Each named move below is a turn or a mirror, shown by a few rows before and after it. Which moves, in which order, take the first row of each later pair to the second? The first pair is answered.
move nebep:
 -5 -27 -18  -5 -28   5 -13  17  29  31  20 -10 =>  -2 -22 -15 -12 -28   5 -12  12  32  28  24  -8
 -1 -26 -15  -2 -14  11 -13  17  18  22   9  -4 =>   3 -20  -9 -16 -20  12  -9   5  23  19  16  -1
  3   7 -15  30   8 -10  -8 -25  24 -42  11   9 =>   0   4 -19  38  10  -9  -9 -19  20 -41   7   9
move rutun:
  4  10  -7 -22  -1 -12  13   9  -4  21  -6   4 =>   6  12 -10 -17   4 -16  12   7  -7  16 -10   5
 -5   8   7  -5  17 -22  20  -4 -31   2 -23  -3 => -13 -10  18 -28  -7   1  18   3 -15  28  -4 -12
 10   4   3   6  -2  16   3 -21   6 -24   3  14 =>   8  -4   9  -2 -11  24   2 -17  12 -14  11  11
move Zug:
 -3  10  13  -2   8   1   7 -15  -8 -23   1   4 =>  12   3 -19 -12   3 -17   6   0  12   6  -2   2
-14  -4  23   2   2   8   6  26 -53  26 -17 -15 =>  -6  -6   1  -2   4  -6   6  33 -44  39 -21 -15
-15   3  31 -21 -11  -1  27   8 -27  19   4   3 =>  -3  11  10 -11   3 -26  31  12 -33  17 -12   7
 16   5 -10   8  24 -23  -4   3 -24 -35  -8  18 =>  16 -25 -17 -31 -15  -1  -9  15  19  16  23   6
Pairs:
Each pair is 2 to 3 moves apart.
 24 -16  -3   7 -16 -11 -25 -25  48 -10  22  15 =>   6 -26  21  25 -17  13 -31 -23  32 -21  25  10 -> nebep, Zug, nebep
 35   5  -5  28   3 -10  -2  -6  20 -30  22  32 =>  17 -29  -8  40 -10   9 -13  26  21   4  21  15 -> rutun, nebep
 15   1   0 -53 -24   8   5  -9  30  23  28   0 =>  21  19 -31  23  30 -38   4   0 -16 -21 -27  14 -> rutun, nebep
  3  34  54 -86 -19  20  26 -35 -12   3  37   2 => -11  18   1  47  45 -26   8  22 -82 -20 -50  -2 -> rutun, nebep
 -3  -7 -17   2   7   3 -22 -33  32 -32  23  10 =>   0  -4 -16   5  10   1 -24 -32  30 -35  19  12 -> Zug, Zug, Zug
 -2 -17  -7  -2 -26  21  -3  -4  43   6  30   6 =>  13   2 -33  24   2 -12  -2 -15  35 -23   9  21 -> rutun, Zug, rutun
  4   7  29   1  -6   3  14 -11   0 -20 -10  15 =>  15 -10  -4 -10 -17 -12  10  14  22  19 -11   8 -> Zug, nebep, rutun
 51  11 -47 -25 -20 -21 -20  -9  34   2   1  -6 =>  45  -1 -43 -25 -29 -14 -25   1  37  15   5 -12 -> nebep, rutun, nebep
-11   8 -10  33  26 -21  -8  -2 -11 -30 -13   3 => -10   4  17 -31 -13   9  -4 -18  23  -6  31  -2 -> nebep, rutun
  5  12 -15   3  -3 -29  12 -22  32 -19  16   6 => -10 -16 -11   0 -25  -7   5   2  39  13  23  -9 -> nebep, rutun, nebep
 10   4  -5 -13  -3   2   0 -19  21 -12  19   8 =>   5 -11 -27  22   8  -9  -8   7   6  -1  -3   3 -> Zug, Zug, nebep
 -9  -5  -6  40   5 -12  -8  26 -16   8 -15 -14 =>  -1  19  36 -18 -18  10   4 -18   3  -8  23  -5 -> rutun, Zug, nebep
 17   3 -16 -31 -23  -7   0   0  29  31   7  -8 =>   7   8 -26  29  13 -24  -3  13 -16   3 -34  -4 -> nebep, Zug, Zug
 13  -7 -24  14  15 -20   4  10  -2  12 -20   3 =>  10 -14 -26  13   8 -17   1  16   1  20 -18  -1 -> nebep, rutun, nebep
  2   7  11 -20  17   5  17 -40  -9 -41   7  15 =>  11 -21 -51   4  17 -26   8   9   0   5 -21   3 -> Zug, nebep
 -5  11  12 -21   9   7   8 -36  -5 -31   6   9 => -18 -13 -11  25  22  -1  -1   6 -27 -10 -29  -3 -> nebep, rutun, Zug
 21  -6 -18  10  -2  -1   3   4   8  21   2 -22 =>  13  -9  -4   4  -8  11   2   3   4  23   8 -24 -> Zug, Zug, rutun
  1 -11 -19   7  16 -16  -7  23  -2  17  -9 -12 => -13 -11  25 -15  -2  20  -7   3   5   5  16 -13 -> Zug, nebep
-24 -21   1  31   8  -4  -5   3 -18   0 -14 -20 =>  -4  13  12   4  12 -16   8 -36  -9 -28   0  -2 -> rutun, nebep, rutun
  5   8   2  -1   8   3  11   4 -41   5 -17   3 =>  11  -1  -7 -24 -11   5   9   8 -19  29  -2  -3 -> Zug, nebep
  6   8   2  32  11 -30   7  45 -54  13 -36 -11 =>  11  14  -6  40  15 -38   6  38 -47   1 -37  -6 -> Zug, rutun
 29  25  26  34  15  18  19 -42  -4 -82  20  57 => -18 -58  13  78 -14  65 -11  43 -10  -5   7  15 -> rutun, nebep
 -3  -9 -18  43  25 -17 -11  12 -50  19 -37 -12 => -24 -15  26  40  16  21 -17  -2 -58   2 -21 -15 -> Zug, Zug
-16 -10  19 -11 -18  38   3  12  10 -11  18   0 =>  -7  -2 -16  29  14  -2   3  28 -15 -21 -21   7 -> nebep, Zug
-10  39  58 -22 -15  20  24 -39 -28 -37   2   1 =>   4 -12 -47  22 -12 -31   9  44  -9  43 -43 -18 -> nebep, Zug, rutun
-17   0  26 -11 -12  44  -4  -8 -14   5  10   6 =>  18  32 -13 -15  13 -10  10 -21 -15  -9 -11  24 -> Zug, nebep
 -5   6 -41  40  11 -26 -10   4  25   7  -4  -3 => -11  26   0  27   9  -3  -6 -35  24 -34  18   9 -> Zug, rutun, nebep
 -8 -21  10  27   7  20 -17 -12   0 -13 -16 -17 =>  17   7   7 -10   7   0  -4 -41  16 -21  -4  -1 -> Zug, nebep, Zug
-21  -5  37  16  -1  31   1 -34 -14 -55  18   6 =>  22   1 -54  21  20 -50   6  -4   1 -18 -21  12 -> rutun, Zug
 11   2  17 -36  -5   0  -5  -9  48  10  32   8 =>  10   9 -13  35  40 -36  -8   9   6 -19 -18  15 -> rutun, nebep
-29 -46  18  16 -39  43 -25  38   8  31  10 -24 =>   9  31   2  43  26 -27  -3 -20 -23 -63 -24  18 -> nebep, rutun
 -1  14  15 -22  -8  -2   8 -34  14 -22  17   8 => -24 -16   1  37   4   1  -6  15 -15  -5 -17  -7 -> nebep, rutun, Zug
 -2  14   5  10  36 -28  13   9 -64 -15 -34   3 =>  16   2 -36 -10  23 -47  11  29 -32  29 -32  -1 -> Zug, Zug, Zug
 15  11 -22  11  27 -24   0  -2   8  -5 -11   7 =>  -8 -24  -4  11   0  17 -13  18  19  20   4 -10 -> Zug, nebep
-22  -8  53 -17 -24  24   5  -1   2  -4   0 -21 => -19  -1  35  32   5  -2   5   8 -24 -24 -33 -17 -> nebep, rutun
-25 -16  37  21  12  37   0  12 -50   7 -20   0 => -25 -26  35   8  -1  43  -1  18 -41  26 -13  -6 -> Zug, rutun, Zug
 19  31 -13  -3  23 -33   6 -17  -9 -17  -5  20 =>  21  12 -30 -27   4 -32   5   2  12  26   3   9 -> rutun, Zug, Zug
 -5 -11  15  26   6   4  16  11 -34  -5 -17  -2 => -12 -21  27  12 -12  22  14  11 -24   7  -1  -6 -> Zug, Zug
 13 -26 -61  16 -10 -21  -7  20  52  26  -3 -14 =>   9   4 -48  56  29 -37   0   2   6 -28 -31   0 -> Zug, Zug
 30  38   9   4  17 -14  -3 -41  18 -36  21  27 =>  39  26 -19 -14   0 -23  -6 -25  47  -2  28  21 -> Zug, rutun
 11  27  11 -31   1 -10  17 -16 -12   2  -4   6 =>  -4  -5  10 -29 -20  11   5   7   0  32   5  -9 -> nebep, Zug, nebep
  7 -10  -9  -2  -1   6 -17  17   9  19   3   1 =>   3   4   5  16  17   4 -14   4 -13 -14  -6   8 -> rutun, Zug, Zug
 11 -16 -20  33  15 -30  -2   6  40  -9  19 -19 =>  12 -19 -10  10   1 -20  -2   0  53   0  36 -21 -> rutun, nebep
 13  -6 -48  42  20 -33  -6  -1  10 -14 -19   6 => -13 -41  -7  11 -27  31 -17   4  38  14  22 -14 -> Zug, nebep
-14 -12  -2   1  -2   9  -5  22 -11  23  -7  -8 => -18  -3   9  13  10  12  -6  13 -23   2 -11  -3 -> rutun, Zug, Zug
  7  -2 -19  11  10 -23   0  17 -13  16 -24  -3 =>   4  -2 -10  11  15 -21   1  16 -20  15 -27  -3 -> rutun, Zug, Zug
-24  -5   6  38   1  24  -5   8  -8 -11  -7   0 => -14   7  21  -2 -16  33   4 -16  12 -12  17   5 -> rutun, nebep
  8   0 -21  11   1 -19  -9   3  16   4  -1  -5 =>  -8  -2   4  30   7   0 -10  -1   1 -16  -2  -6 -> Zug, nebep, rutun
 27 -12  -6   9  11 -30  20  -2  25  -6 -23   7 =>  23 -24   5 -17  -8 -14  20  -1  41  14  -5   0 -> nebep, rutun
 22   8 -14   0   7  15  -8 -46   9  -7  -4  16 =>   7 -22 -22  11  -7  31 -19 -18  16  21  -3   2 -> nebep, Zug
 16  -9 -33  18  -3 -16   0   8  34  -4  -5  -3 => -11 -10  22  20 -10  26  -4 -10  16 -29  10  -7 -> rutun, Zug
  8  -3   6  27   8 -21  18  17 -48  -3 -18  -9 =>  19  -2 -15  24   9 -32  18  19 -32   3 -18  -6 -> Zug, rutun
 -1 -25 -10  -3 -14  28  -4   2  13  35  -2 -16 =>  23  23 -11 -10  10  -3  10 -39   6 -14  -5   6 -> rutun, nebep
 -5  11  14  16   2   7  -7 -23  16 -23 -10 -15 =>  -1   8  -7  28   9 -12  -8  -7  11 -13 -27 -18 -> nebep, rutun, Zug
  9 -10 -54  50  30 -35  10   2  30 -17 -15  -4 => -34 -14  34  48  19  36   7 -19   0 -47   9 -10 -> rutun, Zug
-10 -31   8   8 -12  19 -12  15  35  11  27 -12 =>  11 -16 -33  25  11 -24  -8  23  29   9   2  -4 -> Zug, Zug, rutun
  4  -9   1 -41 -10  -8   8   0 -13  44   1 -14 =>  -1 -10  13 -42 -17   5   5  -8  -5  37  12 -14 -> rutun, Zug
 -4 -16  12 -21 -27  23  -8   3  21  18  23 -10 =>  -1  18  31 -12  -1  11   2 -27  -5 -29  12   6 -> nebep, Zug, nebep
 19  40 -18  -9   4 -10  -6 -19  15 -15 -12   4 =>  15  38 -13 -10   1  -4  -7 -23  17 -19  -8   5 -> Zug, rutun
-13   7  28 -16   1   8  20 -15 -15 -18  27   2 =>  -5  -5  10 -34 -13   4  18  -2   9  11  35  -3 -> Zug, Zug
 -7 -29   0 -29 -29  14  11  12   0  55  12  -7 => -25 -21  41 -15 -22  39  11  -4 -23  23  15  -4 -> Zug, Zug, Zug
 -7  -6  -5  34  11   5 -15   2  -3 -18 -11   4 =>  10  -3 -11 -12 -14   5  -8  -8  33   1  16   4 -> Zug, nebep
-22 -16  10  33  18  15   9  -1 -19 -10 -32  -4 =>  -6 -26 -28  21  11  -8  10  14   8  21 -34  -6 -> Zug, rutun
 35  15 -34  23  34 -43  -3   1  -6 -19 -14  17 =>  25  -2   4 -41 -19  10  -6 -14  41   8  43   6 -> nebep, Zug
  2  -2 -23  -9  -5 -15  11  27  13  48   7   4 =>  14  22 -28   1  18 -38  18  10   2  19  -6  17 -> nebep, rutun
 47 -47 -22 -12 -20 -13 -22 -10  60   0  16   9 =>  44 -52 -19 -20 -25  -9 -21  -3  56  13  19   6 -> Zug, Zug, rutun
 -9 -25  -4  -9 -26  19  -9  -2  75   4  58  -8 => -36 -19  14  74  21  18 -14   7   6 -47  13  -5 -> nebep, Zug
  6 -22 -12   5  -9   0   4  12  17  26  -3 -27 =>   0   6  28   6   8   8  12 -24 -10 -25  -2 -15 -> nebep, Zug
-42 -27  21  10 -22  21 -20  12  -5  29   9 -11 => -11  28  28 -14   1 -11   0 -47  -2 -30  13  17 -> rutun, nebep
  8  14  19 -57 -13   7  14 -13 -10  32  14  -2 =>  28  34 -13 -30  17 -37  18 -19 -17   6 -10  14 -> rutun, Zug, rutun
  8  12   1 -32  -6   8  18 -20  26 -10  23   3 =>   2  10   9 -32  -8  13  20 -17  22  -7  24   1 -> Zug, rutun
 -4 -21  -1  -9 -22  22 -17   3  32  23  26 -24 =>   4 -24 -23   7 -15   9 -19   8  39  22  17 -20 -> rutun, Zug, nebep
 -1 -15  27  29  37  18   2  11   1 -26 -21  10 =>  11 -15   2  28  41  -5   5  21   0 -12 -33  10 -> rutun, Zug
  4 -17 -25   2  -1  -7  -6   4  21   9   7   3 =>   4  -6 -27  13  10 -17  -5   0  11  -1  -2   9 -> Zug, rutun, Zug
